In the rows, 128 means zero.
Each path is a new rotation, seen through one point. The rows after it are directions, each followed by how far the rotation turns it, in deg/step (0 if it stays put).
Each turn is a multiple of 5 degrees from 10 to 175, or 0.
Each row of a path follows its step; steps can be skipped.

step 0: 128,118,99,138,127,169,125,125,132,97,129,100,134,159,147,117,148,103,169,153,142,102,137,169,92,135,123,97,97,131,84,113,115,171,149,114,108,137,150,103,124,129,83,129,110,109,139,93,108,126,124,151,102,118,116,128,164,151,104,138,118,145,112,169
step 1: 182,129,126,147,127,103,126,64,111,144,128,104,110,167,112,122,147,125,158,128,130,124,155,101,129,139,122,100,94,110,123,126,111,164,152,153,141,115,149,92,141,112,95,125,133,125,140,138,144,150,147,152,93,113,148,76,120,105,132,146,106,117,121,155
step 2: 121,133,115,109,93,128,142,123,175,97,89,131,89,139,138,104,169,136,129,113,131,144,168,87,115,143,118,132,130,90,134,130,84,150,164,147,129,97,146,97,117,112,139,134,135,127,111,95,135,154,142,108,114,136,109,98,137,158,89,140,103,113,157,131
step 3: 105,142,103,122,101,163,156,133,124,129,137,160,116,150,143,113,160,105,139,126,176,164,144,151,117,137,111,114,131,133,126,160,109,150,144,158,121,87,111,121,114,100,104,148,150,141,121,110,163,109,120,143,115,104,187,135,150,139,124,115,110,133,146,178
step 4: 131,133,139,183,119,147,148,145,174,140,150,129,107,147,86,147,127,113,150,129,172,95,122,115,114,129,131,82,129,124,106,154,124,131,139,172,135,129,134,92,132,83,119,126,129,138,100,92,115,119,140,153,110,90,124,122,83,148,127,135,131,135,121,161
step 5: 113,118,112,179,156,138,153,115,129,135,118,122,100,143,106,101,124,105,155,150,104,115,169,98,132,168,136,100,96,143,121,158,134,131,156,141,133,127,153,146,133,122,117,135,98,111,136,58,126,148,131,109,127,150,144,114,135,165,111,112,90,117,128,152
step 6: 162,90,101,124,106,148,113,113,158,139,140,125,108,151,139,107,112,111,103,126,188,132,132,115,127,156,118,125,115,145,116,130,129,171,165,116,123,149,150,157,129,132,114,116,146,104,91,97,139,155,114,119,88,120,156,77,162,135,111,136,101,127,113,160
step 9: 135,143,102,123,65,106,132,133,136,134,107,121,141,157,106,106,127,125,149,140,155,116,168,132,116,139,122,105,145,107,121,133,93,126,150,143,141,123,150,127,125,98,48,116,93,121,113,117,129,115,101,137,109,131,120,111,125,148,94,109,108,134,130,185
step 11: 123,106,113,122,142,164,133,100,146,129,123,124,60,157,153,108,188,97,129,124,134,133,152,114,114,125,143,102,97,118,123,150,116,149,156,107,154,122,125,146,129,97,137,104,127,146,127,86,126,127,140,180,100,121,132,111,106,146,108,159,123,140,143,156
step 12: 155,141,96,146,121,118,148,107,161,100,146,85,107,152,140,121,138,143,147,154,172,128,149,124,115,139,132,126,129,123,100,160,141,159,134,143,131,99,169,113,82,77,126,153,133,131,116,81,141,111,138,135,130,132,168,102,150,142,148,135,99,110,121,146
step 13: 130,123,133,170,109,163,127,108,161,124,130,131,117,105,137,102,137,152,127,139,172,130,146,109,127,168,97,101,93,164,136,150,86,135,162,182,96,104,145,102,138,113,91,134,139,121,141,111,144,148,137,123,107,91,115,113,124,159,129,119,116,111,103,137
Directions:
130,126,123,125,131,141,137,127,120,126,127,126,122,126,140,128,115,119,130,117,124,133,130,131,119,129,123,124,129,131,125,120,123,126,119,131,134,126,128,137,128,122,122,121,134,131,126,127,118,127,124,131,128,129,126,126,134,125,126,123,125,119,130,128
130
125,129,137,122,125,126,138,126,123,127,127,136,122,126,137,131,140,133,121,130,129,126,125,132,123,129,140,132,128,124,130,124,130,130,123,124,129,123,128,131,123,127,138,115,133,128,118,129,125,128,129,120,122,121,143,127,129,136,126,132,126,131,123,128
85
132,122,133,125,131,138,133,126,127,132,132,127,127,128,129,125,129,125,130,130,126,133,130,134,127,124,129,136,130,137,129,129,126,127,138,127,131,133,111,130,120,134,116,123,130,127,136,126,139,132,131,129,130,131,128,135,129,133,123,139,121,140,125,128
135
130,136,121,130,114,130,128,130,133,120,130,126,132,123,125,132,135,127,121,130,138,136,129,128,133,126,127,128,126,128,135,126,129,136,119,133,127,126,125,137,130,135,122,124,126,123,131,121,129,119,117,121,130,135,125,125,141,130,128,125,125,130,122,125
110
121,123,125,125,120,135,123,127,134,139,137,132,125,133,129,126,136,115,128,131,129,133,129,131,134,124,118,141,130,125,127,121,132,125,127,126,132,126,127,132,131,125,139,130,132,129,125,130,129,128,133,127,122,128,124,128,135,130,134,130,133,129,144,128
90
122,138,137,124,130,132,134,128,127,133,130,130,136,133,126,131,131,124,123,127,128,127,128,125,132,129,123,123,138,116,136,125,123,128,126,129,129,128,125,128,131,128,125,134,130,130,124,124,130,120,127,134,140,127,134,124,122,125,108,128,125,132,138,127
55

step 0: 119,92,141,135,136,89,118,99,159,105,122,162,138,143,163,94,114,134,161,128,86,162,115,127,136,110,115,122,91,118,109,111,146,132,123,145,116,129,152,123,160,110,154,145,111,131,146,94,127,122,131,92,110,113,140,155,135,166,111,108,135,145,143,157
step 1: 125,143,131,133,135,137,107,107,163,145,148,140,91,133,134,112,135,123,126,123,129,133,138,148,128,174,94,110,137,123,71,65,136,117,134,156,103,132,174,90,133,138,137,110,150,137,127,119,127,120,124,134,81,127,142,120,152,131,114,152,128,161,116,160
step 6: 97,107,144,133,109,115,86,136,161,131,159,115,143,138,122,63,130,106,136,122,127,117,134,121,132,66,119,123,133,119,110,157,145,114,154,148,124,129,114,124,153,123,155,91,103,110,115,108,119,122,133,164,131,143,153,128,153,135,119,118,123,151,160,162
step 7: 125,145,123,141,127,122,154,120,128,113,144,166,130,129,101,128,118,90,144,94,124,140,100,124,134,109,112,102,140,139,94,109,145,123,110,132,88,153,134,107,127,165,158,81,145,138,125,95,99,110,118,126,117,144,153,138,127,130,137,82,98,181,138,113
step 8: 135,89,152,151,128,98,146,103,133,88,164,132,127,116,161,112,128,110,155,126,115,156,159,133,139,120,143,154,118,125,106,87,138,120,144,125,118,150,162,121,133,135,157,139,128,162,151,109,127,132,125,123,103,113,114,205,145,143,130,109,122,136,136,115
step 9: 131,152,137,136,124,124,108,121,161,131,156,119,100,123,138,64,136,102,122,104,94,124,151,139,123,120,116,136,116,117,109,113,137,154,167,165,116,144,181,110,166,123,105,108,120,140,116,142,136,124,120,146,118,141,131,121,178,161,111,150,141,150,143,148
step 10: 133,158,124,121,125,95,155,129,135,90,126,133,114,146,106,104,137,99,164,122,107,147,117,101,120,187,138,105,92,153,116,124,122,123,132,158,99,137,138,120,150,135,137,89,167,140,123,130,100,131,89,118,115,110,161,92,123,149,134,131,107,148,133,115
step 11: 107,120,172,148,96,102,119,107,165,94,155,119,126,139,151,133,123,150,168,136,142,154,155,116,127,138,119,122,100,148,122,141,158,127,133,137,110,116,125,125,152,147,185,153,159,135,123,109,150,140,109,131,118,80,114,149,142,159,127,143,124,115,98,124
step 12: 104,127,144,125,110,131,96,92,149,169,150,129,110,127,119,105,121,107,100,138,122,138,140,122,130,137,94,123,140,131,111,107,149,152,132,143,113,97,146,97,182,142,163,155,99,120,123,135,139,110,103,135,149,152,136,95,148,181,111,133,103,157,117,112
step 13: 117,100,149,113,137,106,104,106,114,118,107,134,135,139,94,111,138,116,172,134,110,135,137,109,120,161,128,92,131,141,87,108,106,106,141,137,116,126,102,93,131,101,175,104,126,128,160,127,95,128,100,117,138,163,154,123,116,135,115,141,80,134,143,123
step 14: 111,107,177,171,114,103,101,135,127,129,161,105,142,156,145,125,126,142,166,132,136,121,163,136,151,101,105,120,131,128,100,136,152,116,138,143,134,122,118,120,148,136,172,98,150,102,113,113,124,119,106,173,97,132,139,158,137,93,131,122,111,143,128,153
Directions:
130,131,135,120,121,124,131,123,129,135,124,121,127,121,127,122,133,129,123,130,124,131,123,126,130,126,126,138,129,127,134,130,135,136,139,129,134,126,131,128,125,130,133,127,114,143,131,123,120,128,129,133,139,129,126,124,133,122,126,137,130,125,133,123
110
132,132,129,124,132,133,132,136,124,120,128,136,131,120,126,128,134,126,129,140,125,114,126,129,134,136,132,123,128,127,125,127,136,129,124,126,125,120,124,129,121,119,137,125,136,135,125,128,127,130,124,129,132,127,135,137,139,125,121,128,130,126,124,119
125
131,131,119,125,141,124,133,126,130,130,130,119,132,123,133,121,136,125,126,129,120,138,126,132,122,132,123,131,119,132,129,121,127,136,118,132,125,138,124,125,124,130,120,127,131,131,126,118,132,129,131,132,123,121,127,135,135,123,127,126,134,133,128,134
45
126,134,128,122,125,125,132,133,126,128,134,128,130,127,134,138,133,138,129,126,127,134,126,130,121,124,137,132,136,117,119,120,132,129,124,129,124,128,131,120,131,120,130,122,119,127,126,127,121,127,120,130,125,139,128,135,118,127,124,124,136,128,125,136
55
128,125,119,130,123,118,135,118,123,122,121,129,125,124,120,127,135,130,134,141,125,131,127,124,120,129,131,129,126,124,128,129,123,134,131,124,140,130,128,130,118,128,138,127,132,117,130,130,124,126,130,123,124,130,121,130,126,137,129,126,133,136,134,124
135
125,127,125,126,136,122,125,131,127,130,126,138,126,118,128,114,127,129,122,123,127,134,121,125,132,124,126,123,136,123,135,129,138,129,133,135,135,128,126,133,138,116,122,136,131,120,123,129,135,123,125,134,130,130,127,130,125,137,121,124,130,128,128,125
120
